The rows below come in pairs that one turn or mirror swaps. Which row does each named row swap with?
The rows were stretched afterwards, more along some directions than others.
j367: [  3  -4 -11   7  10  -5   9 -11  -3   4  -2  12 -13 -12  11  -6]
j727: [  5  -3 -12   5   6   6   3  -6   3  10  -1   2  -3  -6  11 -13]
j959: [ -7   1   1  -9  -7  -9   7 -11  -9  12  -5   6  -7 -16   6  -6]
j540: [ -4   4   1  -6  -7  -6  11 -13  -8  10   3   6  -8 -18   1  -3]
j957: [  2  -1   2  -5   5   1   1  -6   5   3  -6   0  -8 -10   2 -13]
j457: [  2  -2 -17  12   2  -7  10 -20  -2  10   7  11  -1  -8   5 -21]
j180: [  0  -7  -7   0   4  -2  13 -17   3   7  -8  16  -9 -12   8   0]
j305: [  6  -8  -5   5 -11 -11  11 -12  -9  12   7  12  -1 -12   7 -11]
j415: [ -5   4   3 -15   2   1   3  -6   0  -2  -5  -1  -9 -10   0 -11]
j560: [  0   7  -8   0   7   2   0  -9   1   5  -6  -6  -6  -7   3 -10]
j104: [ -1   4  -6 -10   1  -4  13 -17   1   0   3   0 -10  -7  11  -4]
j482: [  2 -10  -8   6 -13 -11  12 -13  -7  17   6  13 -10 -11   3  -7]
j596: [ -4   2  -2  -3  -3  -4   9 -10  -9  16   3   7  -9 -19   8  -9]
j237: [ -7   5  -2  -9  -5  -7   8 -13 -13   8  -3   2 -13 -24   5 -10]
j281: [ -1  -8  -5   8   4   2   3 -18  -3   3   1   0   6 -11  11 -15]
j279: [  4   2  -3  -7  -1   0  15 -17   3   1   3   7 -11  -7   8   2]
j854: [ -3  -6  -8   5   7   2   3 -21  -2   8   3   7   8  -7   8 -18]
j529: [ -1  -2   0 -10   2   1   6  -6   8   2  -2  -1  -6  -5   1 -12]
j54: [  0  -3 -10   9  -4  -1   5 -18 -11  11   0  19 -16 -10   9   0]
j184: [  1   4 -12  10   1   0   6 -16 -15   7   4  23 -14 -12   9 -10]
j555: [  4 -11  -2   3 -15  -6   9  -9  -9  10   6  13  -6  -4   6  -6]
j983: [  1  -1 -16   6   2  -5  14 -18   1   9   3   9  -5  -2   4 -14]
j877: [ -6  -9  -5  13  -3  -1   1 -10  -9  19  -2  12  -1  -5   6  -8]
j139: [ -1  -1  -6   3  -2   0  -1 -13 -15   8  -1  13 -17  -2   7  -4]
j649: [  3  -5 -10   5  -4  -5  -3  -9 -12  15  -4  14 -12  -4   8  -4]
j362: [  5  -4  -6   7  -4   0   1 -11 -11  16   7  16 -15  -1   9  -5]
j360: [  4  -6  -8  -3   8  -1  13 -16  -3   5  -8  12 -11 -11   7   0]
j165: [  3  -4  -9   2  10  -4  14  -5   1   3   0  12 -10  -6   8  -2]
j947: [-11   5  -2 -10  -6  -6   4 -11 -10   7  -3  -4  -9 -15  -3  -8]
j753: [ -4   7   0  -8   6  -6   4 -10  -1   4 -10  -6  -8  -6  -9 -15]
j488: [ -3  -5  -6   2   7   1   4 -20   2  11  -3   0   5  -7   7 -16]
j147: [ -1   6  -8  -2   5   6  -3 -13   0   3  -7  -2  -8  -7   9 -13]
j988: [  4 -12  -5   6 -11  -9  11 -12 -10  11   9   8  -3  -6   6 -12]
j694: [ -5   3   0  -8   1  -5   1 -16 -13   5   2  -1  -5 -21   3 -15]
j789: [  3  -1 -12  10  -4  -2  12 -16  -4   2   6  10  -5  -6   5 -15]
j55: [  3  -9  -6  18  -1  -1  -2 -10 -11  15  -1  15   4  -6  11 -13]
j464: [ -6   3  -6  -7   5  -7   2  -6   2   4  -9  -6  -5  -2  -8 -11]
j858: [  3  -9 -12  11  12  -3  11  -9   4   8   0  12  -8  -5  11  -8]
j49: [  5  -4  -2   2   1  -3  14 -14   7   8   9   7  -5  -1  11  -6]
j314: [  0 -11  -5  20  -3   0   3 -12 -12  15  -2  14   1 -11  13 -17]
j693: [  0 -11  -6  20  -3  -5   2  -9 -11  17  -2  11  -1 -12  12 -13]
j708: [  4  -2 -10  13  -1   0  -1 -10 -11  14   2  17 -12  -6   5  -2]

j983 is swapped with j488
j529 is swapped with j858
j360 is swapped with j753
j165 is swapped with j957

